Each row is where one point has got to under a steady rotation. How many steps took it there?
The counts run from 0 to 324.
[ 27  -7   0  16   8  39  40 -14 -22 -29 -38  10  -5   2   4   4  -9 -29
  31  36   3  27  -1   0  27  26  19  -3  -5 -15   2   7 -17  12  21   9
 -32   7  36   3  -2  -2  28  -1   0  -2 -13  -6   7   3 -16 -20  -9 -29
  -3   3 -24   2  13  10  19   0   5  19  -2 -13  -3 -10  -9   1 -22  -4
   5  12  15  15  -6 -11  -8  -1  14   1 -39 -17   1] -> 295
[  5  -6  15  -5  -5  26  38  -2  -9 -20 -29  19 -13   8  16  14 -28 -31
  47  38  -8  -9  20 -13  11  -4  29 -28  -5   4   2  18  -2   4   7  16
 -14   7  26   5 -15   7   8 -12   4 -15  27  19  17  -7 -14  -6 -11 -25
  18   6 -16 -15  15 -15   4   6   5  -7 -11 -21 -26 -11  14  -7 -21  16
  -5   0  19   1 -31  19   4  -7   4  -4 -16 -22  -6] -> 172
[ -3  -5   7  10  10  18  37 -30 -12 -20 -19   8  19  10  -1 -17  -7  -6
  45  17 -11  28   6   2  12 -15   6  -7  -8   1   8  13  -6   7  23  27
  -2   4  23  -6 -22 -32  30 -10  35   7 -16 -10   1   9 -11  -2  -8 -37
   0  49 -16 -11  32  -2   6   0   9   1 -26 -23  -9  -4 -14  -3   4  -1
 -15  11  14  18  -9   1  11  -1  17   6 -27 -20  -6] -> 139
[ 10   7  13  15  -5  34  43 -13   9  -8  -5   8   5  -4   3   2 -22  -1
  23  20  -4  29  10   8  10 -12  12  -5 -25 -17  27 -11  18   4  16  -5
 -12  11  14  -4   4   3  23  -8  23  23   4  10 -12 -10   8 -14 -14 -33
 -24  23   2   0  24   1  37 -19   6  -6   1 -19 -29   3  -7  -3  -4  14
 -10  38  15   7 -48  17   5  -7  18   0 -53  -3  -7] -> 127
[  9  10  16  11 -12   7  30 -34 -20 -10  -5  -3  33 -17   4  -2 -12  -4
   7  -1   8  33   0   4  24 -23  16  -1 -16 -14   9 -14  10 -12  20  -4
   3  -9  -4 -21  -9 -25  11   7  14  13  -8   9   0   5  -2 -22  -5 -39
  -1  17  -1  -8  19   1   2 -19  18  -1  10 -10 -17   3 -27  -7  -3 -12
 -14  35  15  -9 -45   6 -10   0  -2   4 -51  -9  -6] -> 53
[ 12   4  -1  11  12  35  46  -6   1 -21 -38  21  -8  -6  10  14 -14 -22
  37  16  -5  -1   4 -40  42 -12  11 -15   5  10  11   9 -16  -6  10  16
 -21 -12  28   8 -23 -11   6  -9  -4   5   8  11  12   2 -34 -17  -5 -34
  27   1 -30   7  12   9  14  12 -11  -3 -11  -4  -7 -16  -2  -7 -17   3
  10  15  16   7  -6 -12  -8  -7 -19 -10 -27 -42 -12] -> 271
[ 13   1  -4  20   6  39  44  -8 -12 -26 -34   9  -2  -2  10   6 -19 -10
  30  25  -3  18   3 -16  31   9   1  -1   1  -8  -1  23 -15   1   9  11
 -29   0  45  -7  -9 -13  24 -17   1   2  -1   4  24  -2 -24 -27  -7 -36
   9   8 -17   7  16   9  16  13 -11  -4 -10 -12   6  -7  -5   4  -9  -2
  -1   7  11  22  -2 -11  -8   0   0  -9 -36 -19  -6] -> 16
[  3   1   0  21   1  47  56 -17   3  -6 -31  15  -4  -2   2  -6  -4 -14
  27  10  -4  33  -1  -7  23  10   7  -6 -20   0  17  -5  -3   3  27   9
 -26  -7  36  -3 -16 -15  13  -6  -4  18 -12  -7  11   2 -23 -21 -11 -30
 -10  18  -9   4  22  12  31  -4  -6   5   1  -9  -2   6 -24  -3 -11   2
  -3  32  15  14  -4 -17  -1  -3 -12 -11 -47 -23   7] -> 141
[  9  16   0  20 -11  27  40   0 -35 -19 -17   1   7 -19  22  28 -17 -25
  23  20   1  12  16 -17  36  10   2  -6  -2 -15  11  11 -12  -7   9  -6
 -20   6  23   3  13  10  31  -7  -4  14  32  22  20 -15 -12 -39 -24 -38
  14 -19 -15  -2  -1   0  20  -2  -9  -5   9  -9 -14  13  14  -3  -9  15
  -1  18  17   3 -43  -5 -16   0  -5  -1 -32  -5 -15] -> 284
[ -3   6  19   0 -15  21  34 -36  -7  -9 -35  -2   2   5  -6  33  -3 -27
  20  11   5  20   2  -4  32  -3   7 -29  -1   3  13  -1   7  -2   9  -8
  10  -8  -1  -4 -17 -21   9 -13   0 -15  -4   0  -2  20  -7  12   4 -18
  18  15 -49  -5  32  -9 -12  -7   4   2  -7  10 -45  17  -8 -10   0  -9
   9  27  -1 -24 -14 -17   6   0 -13  -6 -39 -43   1] -> 248
[ 15  -8   4  16  -8  25  37 -18 -39 -28 -17   9   2   9   1  -3 -19 -45
  25  11 -12  15  -4 -14  43  19   1 -11  -4  -1   8  21  -6   7  21  15
 -15  -1  38 -11  -4  -7  31 -30  12   3  -6   7  39   7 -14 -30 -21 -40
   1   5 -19   1  16  -5   7   2  -6   0  -3  -9   1   4  -9   4   4  -7
 -10   7  10   5 -13   0 -11   2  11  -1 -19 -15 -15] -> 56
[  2  13  10  15   0   8  33 -37 -14 -24 -33  10   8 -12  -7  26  -5  -6
  31  24   4  35  11 -16  37  -7   8 -10   3  -8   1  -2 -16  -3   2   8
  -9 -15  25  -6 -16 -40  24   2   8  -7 -26  -5  -5  17 -10   3   0 -39
  12  20 -40   2  28  15  -9  12   5   2 -15  -4  -7  -6  -8  -9  -4 -11
   1  14  10  -6  -5 -14  -4  -8   6  -4 -42 -38  -5] -> 66
[ -8   0   3   9   2   5  36 -38   0  -6 -25  12   6   9   0  -4   2  -9
  46  19  -7  29  15 -13  15 -27  18 -12  -4   8  14  -8   1   0  10  17
   6  -2   5   7 -32 -30  23  13  12  -5 -20 -13 -14   8 -10  17  -7 -35
   6  37 -26 -17  26  -3  -2   5  19  -8 -22  -1 -30   2 -18 -21  -9  -9
   8  18   6 -11 -14  -5  23   3   6  16 -31 -39  -5] -> 304
[ -6   2  10   8   2  35  41 -11  12 -15 -22   9  -4   9   4 -14 -15 -12
  44  15 -19  22   5  -7   0  -3  18 -19 -20  11  18  23   7  12  25  19
 -14  13  24  -4 -24 -15  20 -23  20  -4   6  -1  16   7  -6   2 -15 -24
 -12  32 -10  -4  26  -4  12   5  11 -12 -22 -24 -20  -8 -14  -6  -9  14
 -21  15  21  18 -11   6  13 -11   7 -11 -28 -27  -4] -> 99
[-17  15  12  11 -10   7  33 -34  -3 -11 -23  11  11  -3   4  16  -2 -11
  33  14 -10  32   5   6   2 -15  19 -19 -10   2  16 -14  18 -10  11   6
  15   2  -6  -9 -24 -33  22  -4  11   6   3  -5  -3  17   6   7  -5 -20
  -3  24 -24 -11  32 -17  -2 -14  15 -14 -11   1 -47  19 -20 -22   8   1
  -3  32  16 -11 -34  -7  20   2  -7  -4 -41 -30  -7] -> 150
[ 10  -1  18   0 -10  13  32 -17 -31 -39 -13   1  29  -2   0   4 -24 -20
  21  18   2  17   9   6  34  -4  15 -17 -11 -25  -5  21 -11   4  18  10
  -2   5  27 -20   5 -10  31 -16  14  -4  -2  14  20   1 -13 -22 -19 -48
   4  16 -17  -6  18  12  -7  -5   4   6  -9 -21  -6 -12   2  -7  -6  -3
 -17   3  15  -3 -31  10  -9   2  18  11 -35  -6 -13] -> 195
[  2   5   5   7  -8  23  38 -31  -7 -13 -24  14  16  -6   1   5   3  -5
  34  24   8  54  -3  24   4  -8  29  -9 -21  -7   3 -21   4  -1  25  -3
 -13  -3   7  -6 -16 -17  17   5   7   1 -18 -11 -13  14  -1  -4  -9 -17
 -15  10 -20 -14  22  -5  11 -22  23  11   0 -12 -23   1 -24 -13 -18  -3
   0  28  15   5 -27   3   3   3   5   1 -56 -17   1] -> 166
[-14   6   8  14 -19  -5  26 -35 -17 -15 -18  -3   8   4  -2  14 -14 -12
  26   8 -10   6  12 -21  35 -11  -7 -15  -9   4  20   8   8  -1  15   6
  22   5   4   6   5 -18  40 -13  37  12   3  15   3  12   3 -16 -11 -39
   7  35 -28  -7  33  -5  -1   2   7 -25 -22  12 -38  32  -7 -12  28  -7
 -18  17  10 -12 -38 -11   9  -1   6  17 -11 -21 -23] -> 276
[  6   1   7  16 -19  49  38 -14  -9  -2 -14  13 -13  13   5  -3  -9 -33
  26  18  -8  21 -14   3   2  28  14 -25 -29   2  21   3  23  12  29   8
  -6   7  12   7  -9  11   4 -14  13  11  19   3   8  11  -8 -13  -6 -13
 -19  13  -7  -6  19 -18  27 -20   6   0  10  -8 -30  27 -14  -4  -5  15
  -1  35  10   0 -42  -4   5  15   0  -8 -38 -27   7] -> 85
[  8  -3   1   9  -3  17  42 -36 -25 -20 -45   9  -5  -7  12  15   1 -35
  28  14  -6  14   1 -18  45   1  13 -16   8   1   2  12 -15  -4   7  -2
  -1 -16  19  -5 -23 -26  17  -2  -6 -15  -1   2  10  22 -15 -18  -4 -29
  27   5 -45  -4  17 -13 -17   7   2   2  -7   9 -19  12  -3 -17 -12 -15
  13   6   8 -13  -9 -21 -12   4  -8   9 -21 -41  -6] -> 107
[ 14   8  24   5  -5  52  37 -15  15 -13 -30  12 -14   9 -10  18 -15 -29
  26  17   7  13   3  -8  31   1  25 -25  -9 -17  15   7  23  14  22  16
 -17  -3  19  -2 -19  -9  11 -24  -3   0  -7  10  10  -1 -22 -12   8 -13
  -3  14 -12   3  33   9  16 -11  -4  15  -3 -11 -18 -10  -7   7  -4  -3
   2  27  15  -2 -15   2   2  -7  -3 -26 -43 -18   8] -> 43
[  6  18  18   7  -1  48  43  -9  12  -3 -18  15   2  -6   4  19 -22  -5
  13   9  11  10   9 -10  27 -20  13 -20  -1 -15  28  -4  17   2  13   4
 -22 -14  13   5 -12 -10   1 -21  -2  26  15  16   3 -14 -24 -14  -2 -31
   8   6  -7   7  18   4  32  -9   4   2   2  -3 -30  -8  -8  -1  -3  10
   0  38  15  -4 -34   2  -3 -11 -19 -17 -57 -18  -1] -> 3
[ -2  -6   0  12  -4  27  42 -10  -5 -10 -35  15 -25  14  12  18 -11 -41
  40  36 -19   8  15 -32  16   7  16 -27  -5   8   7  16  -6   9  -3   8
 -15  -5  29  19 -16   4  28 -12  -4 -14  21  13   5   0 -11  -4  -2 -16
  20  11 -40 -12  17 -13   3  11  -1  -8 -11   1 -32   7  16 -16 -15   6
  20  12   4   0 -11 -15   6  -2  -8   2 -23 -44  -1] -> 33
[ -6  15  -2  12  -8  10  44 -17  -6   5 -20   9  -2  -9  14  12  -2 -22
  29  26  -9  27  12   1  -4 -11  26 -20 -25   6  16 -18   8  -5   5  -5
   6   2 -12  10 -17  -3   7   4   1 -10  29   4 -13  12  -9   1  -8  -6
  12  10 -29 -18  13 -29  10 -11  20 -14  -2  -1 -39  20  -6 -32 -17  15
  19  22   6 -10 -48  -4  20   5 -22  -4 -34 -34   1] -> 35
[ -5  -4  -2  24 -12  28  32 -25 -12 -17   0  -8   2   8   1   5 -15 -16
  23  23 -15  23   0  -2  20  16  -8 -14 -12  -2  20  19  22  18  17   1
   4  18  26  -1  12  -2  46 -17  28  19  -8  -5   6   7  18 -17 -21 -37
 -18  24 -14  -4  20   2  16   8  -9  -6 -15  -6 -39  26 -10   5  10   2
 -20  18  11   9 -32 -16   4  13  24  10 -17 -13 -10] -> 112
[-13  11  -3  21 -18   1  27 -25 -20  -3 -12  -2   0  -7   7  27  -9 -15
  16   9 -11   7  10 -31  32 -11  -7 -20  -3   1  24   8  16  -9   2  -8
  10  13   4   5  -4  -5  35 -14   8  13  18  21  -6   3   1  -9 -16 -23
  15  15 -31   3  15  -8   2  -2   5 -18 -11  15 -48  31  18 -17  13  16
   2  23  -3 -21 -48 -24   1   9 -16   3 -17 -28 -13] -> 21
[  9  -3  -7  25 -14  17  43 -35 -29 -19  -2  -7   8 -10  14  -3  -3 -17
  16  25 -12  32   4  -5  28  16 -12   2 -18 -14  11  -2   0   1  16 -11
 -16  23  27  -5  17  -8  39  -7  23  22  -9  -4   4   9   1 -34 -22 -32
 -20  11 -14  -2  20   5  19  -5   1   6   0  -8  -6  24  -8   5  12  -3
 -12  13  17   5 -27  -9  -8  10  17  16 -30 -13 -11] -> 153
[  6   7   3   7  -3   1  39 -40 -21 -18 -41   1  16 -18   8  15   1  -4
  35  26  11  31  11  11  18 -12  32 -14  -4 -15  -8 -13 -11  -7   7   3
  -7 -12  17  -9 -27 -28  13  17   8 -14 -17  -3  -1  14 -10  -7   1 -27
  13  16 -34 -19  14  -3  -4  -7  17   8  -3 -12 -23  -9 -12 -17 -19 -10
   3  13  19  -8 -18   4   1  -7   2   7 -56 -21  -1] -> 206
[ -6   2 -19  31  -7  -7  32 -31 -23  -1   1  -3  11 -10  16   4  -4 -13
  29   7 -17  18   8 -30  38 -14  -6   4   3   2  28   2 -13  -8  14   3
   1   3   9   5  -8 -10  32  14  26  21   2   5  -9   7   3 -27 -26 -44
   1  25 -29 -11  13  -9  10   2  14 -14  -8   2 -18  27 -12 -12  12  -8
   7  17  -3  -4 -34 -27   5  14  -1  30 -12 -23 -20] -> 317
[ -7  11 -12  27   8  35  49 -15   9  13 -19  19 -23   1  18   2  -3 -14
  35  37  -7  21   8 -22   9   6  12 -13 -13  12  32  -9   6   4   4  -2
 -22   3  16  16 -19  10  17   1  -2  12  11   5 -10   7 -11  -8  -2 -19
   9  -1 -21   1  10  -7  40   5  12  -4   0   4 -31  14  -4 -17 -12  17
  25  31   0   6 -24 -25  16   2 -18  -3 -32 -47   6] -> 215
[ -5  12   3  16  -2  10  38 -21  12  -1 -30   2   5 -13   5  25  -5  -3
  12  26  10  24  13 -10  30 -28   7  -4  -3  -4  22 -21   9 -12  -5  -6
 -10   1  -2   0  -7  -7  29   5   9  17  -5   9 -25 -12  -1  -6  -1 -31
  14   4 -24   7  21  -5  15  -5  14   2  -2  10 -39  10  -1 -21  -7  11
  11  42   6 -11 -26 -14  10   4 -15   0 -49 -32   0] -> 77
